Small tables with named rows and columns. After each table, cells are looked up by row and column.

Table kib
,gimot,sapen,tuzu,pef,vore,nuzo,zibufo,fola,gir
kot,149,142,139,123,117,101,83,56,89
nozotu,108,105,103,169,168,124,93,121,166
mak,105,101,66,77,91,80,73,152,199
zeze,113,68,76,71,79,104,25,86,91
fol,61,46,78,73,78,155,93,69,86
mog,72,42,61,53,59,80,102,146,116
nilabot,159,109,112,116,144,90,64,72,77
nebe,144,125,111,102,50,93,112,118,124

What is the zibufo of mak in kib? 73
What is the pef of nozotu in kib? 169
What is the fola of nozotu in kib? 121
What is the gir of kot in kib? 89
What is the gir of nebe in kib? 124
What is the nuzo of zeze in kib? 104
What is the pef of fol in kib? 73
What is the sapen of mak in kib? 101
What is the gir of mak in kib? 199
What is the gir of zeze in kib? 91
What is the fola of nilabot in kib? 72
What is the tuzu of zeze in kib? 76
What is the nuzo of mog in kib? 80
Row with the largest zibufo: nebe

vogufe:
        sokun  pom  sov  demu  das  fiso  mezovo  sevida
kunud     209  111   51     5   29   120      72     158
gilobu     70   84    8   115  113   135     133      49
tevuna    132  105  101   126  134     7     126      51
rizote    154  103  158   120   94   131     176     192
bazol     105  130  129    90  145    17      59      83

bazol, demu => 90
tevuna, fiso => 7
tevuna, sokun => 132
bazol, mezovo => 59
kunud, pom => 111
bazol, sokun => 105

tigaf:
,fubet,desadav,ruz,popitaz,zoki,toleb,vub,kupe,faz,giseva
tofo,67812,17631,40761,65726,58932,68437,25051,59988,53758,35155
liderir,36969,54868,36723,46043,38769,52963,51732,19329,67691,62877
kat,84969,65944,32487,77998,35192,52578,64992,75122,45691,77283
liki,56347,84002,55602,71992,39588,57855,56596,55556,44608,90068
fubefiv,36690,60159,88905,53765,79310,70708,78643,43289,66080,36800
gavave,69442,58664,68750,19058,88277,69836,71463,66482,45669,47719
teb,35935,48204,48596,56055,57092,83214,39701,32586,73726,61049
zemu,36573,37679,66161,44079,63045,63197,60492,43724,72407,29781
sanife,41418,57420,65025,76421,31172,44692,60465,62448,80643,60303
nuf,44282,55364,54168,77428,36880,65246,66602,51673,81064,47533
gofida,68214,60588,75253,86604,49139,37973,65229,72558,57798,52702
ketoles,33564,74108,79155,51346,58531,45817,70174,47405,57469,59919
sud,72299,43412,66187,58088,84666,48919,58252,79023,42229,54919
vud,80223,40450,30882,74548,25321,44257,34865,59533,55852,87672

What is the faz of tofo in tigaf?
53758
What is the zoki of nuf in tigaf?
36880
What is the zoki of teb in tigaf?
57092
What is the vub of gofida in tigaf?
65229
What is the popitaz of sud in tigaf?
58088
What is the desadav of vud in tigaf?
40450
What is the faz of gofida in tigaf?
57798

Table mab
        mag  notul  kisel  bifi
savesi  145    131    147    99
pom     112     64     54    70
viguz    62    114     38   122
fub      97    122    105   115
banufi   75    151     80   154
zoten   106    156    164   193

What is the bifi of savesi in mab? 99
What is the kisel of banufi in mab? 80
What is the notul of viguz in mab? 114
What is the notul of savesi in mab? 131
What is the bifi of zoten in mab? 193
What is the mag of banufi in mab? 75
What is the kisel of pom in mab? 54
What is the kisel of fub in mab? 105
Row with the largest notul: zoten

bes:
,tede,sud,lokeb,pum,neduz,dum,kivu,nabovap,vimifu
kavu,7.64,1.95,-8.25,0.73,-2.27,3.23,-0.23,1.86,-0.20
bizure,-0.41,-0.46,-3.17,-2.77,0.40,-0.55,-2.43,-2.06,-2.93
bilegu,-0.06,-0.65,-2.51,-3.71,1.71,-0.56,-3.20,-1.63,-2.01
rilonoz,1.22,-1.80,-0.27,-3.05,0.43,-1.60,-3.88,-2.41,-1.17
norubof,7.33,2.65,-7.51,0.51,-3.19,3.46,-0.82,1.76,-1.38
gurogub,-5.07,-1.45,-1.89,-3.44,-0.98,-0.10,-2.56,-0.03,-2.85
sobare,-0.93,0.18,-4.33,-3.94,2.40,0.28,-2.46,-1.43,-2.84
fos,-4.67,-4.05,-1.79,-2.69,-1.14,-0.95,-3.09,-1.31,-3.04
fetim,-3.04,1.23,-0.22,-2.24,0.25,-5.22,-1.13,-2.71,-2.69
zikobi,1.49,-2.27,0.98,-1.63,-1.96,-2.36,-3.51,-2.85,-1.62

neduz of bilegu = 1.71
vimifu of bilegu = -2.01
lokeb of zikobi = 0.98
vimifu of rilonoz = -1.17
dum of rilonoz = -1.60
pum of zikobi = -1.63
sud of bizure = -0.46
tede of bizure = -0.41
nabovap of rilonoz = -2.41
tede of bilegu = -0.06

kam:
         renu    vom  gekeb  lomami
sumik   -1346  -7531   3772   -2700
kor      2354   6115   2727     884
zibuko  -1302   1575   4794   -9359
pedipu   6635   1139  -1194   -3379

zibuko, lomami -> -9359
kor, lomami -> 884
pedipu, lomami -> -3379
sumik, lomami -> -2700
zibuko, vom -> 1575
zibuko, renu -> -1302
pedipu, vom -> 1139
kor, vom -> 6115
pedipu, gekeb -> -1194
kor, renu -> 2354
kor, gekeb -> 2727
zibuko, gekeb -> 4794
sumik, gekeb -> 3772
sumik, vom -> -7531

Table tisa
	bak	manese	kab	ves	banubez	rizofa	sil	sul	mivesiv	mozat
sef	134	162	136	46	131	125	192	143	69	115
nuz	171	119	88	80	146	129	118	209	144	171
sikatal	129	200	105	142	50	79	158	112	121	178

bak of nuz = 171
ves of sef = 46
sul of sikatal = 112
sul of sef = 143
manese of nuz = 119
ves of nuz = 80
sil of sef = 192
bak of sikatal = 129
sul of nuz = 209
mozat of sikatal = 178

mol.tsv
	rovunu	nem	kanopez	lis
bedof	84837	53543	24180	93533
guz	50160	77760	77397	33037
kape	74476	59806	17634	92789
bafot	83932	57199	42812	75325
gesin	76730	55808	44855	79145
fiv	84551	58460	69273	54374
zedima	80293	50084	64170	73190

What is the lis of bedof in mol?
93533
What is the lis of zedima in mol?
73190
What is the nem of bafot in mol?
57199
What is the kanopez of zedima in mol?
64170
What is the kanopez of gesin in mol?
44855
What is the nem of guz in mol?
77760
What is the lis of gesin in mol?
79145

didum:
	rop	fov	sima	zeko	kis	luz
ruzafo	-8	-12	-61	13	49	49
pokemet	71	-47	-38	-19	68	23
zomup	53	-45	47	77	10	26
kovo	6	18	49	-15	36	27
bak	1	-38	39	22	62	7
fel	18	-17	24	55	-34	37
sepo	1	-8	70	93	14	15
lavumi	29	-24	0	16	56	3
gez	-42	41	70	25	25	26
ges	3	5	5	-8	-32	15
bifuval	0	-4	-26	-26	21	-13

What is the luz of kovo in didum? 27
What is the fov of ges in didum? 5
What is the rop of bak in didum? 1
What is the zeko of bak in didum? 22
What is the sima of bak in didum? 39
What is the kis of sepo in didum? 14
What is the sima of zomup in didum? 47
What is the rop of lavumi in didum? 29
What is the fov of bifuval in didum? -4
What is the kis of fel in didum? -34
What is the rop of bifuval in didum? 0
What is the rop of pokemet in didum? 71

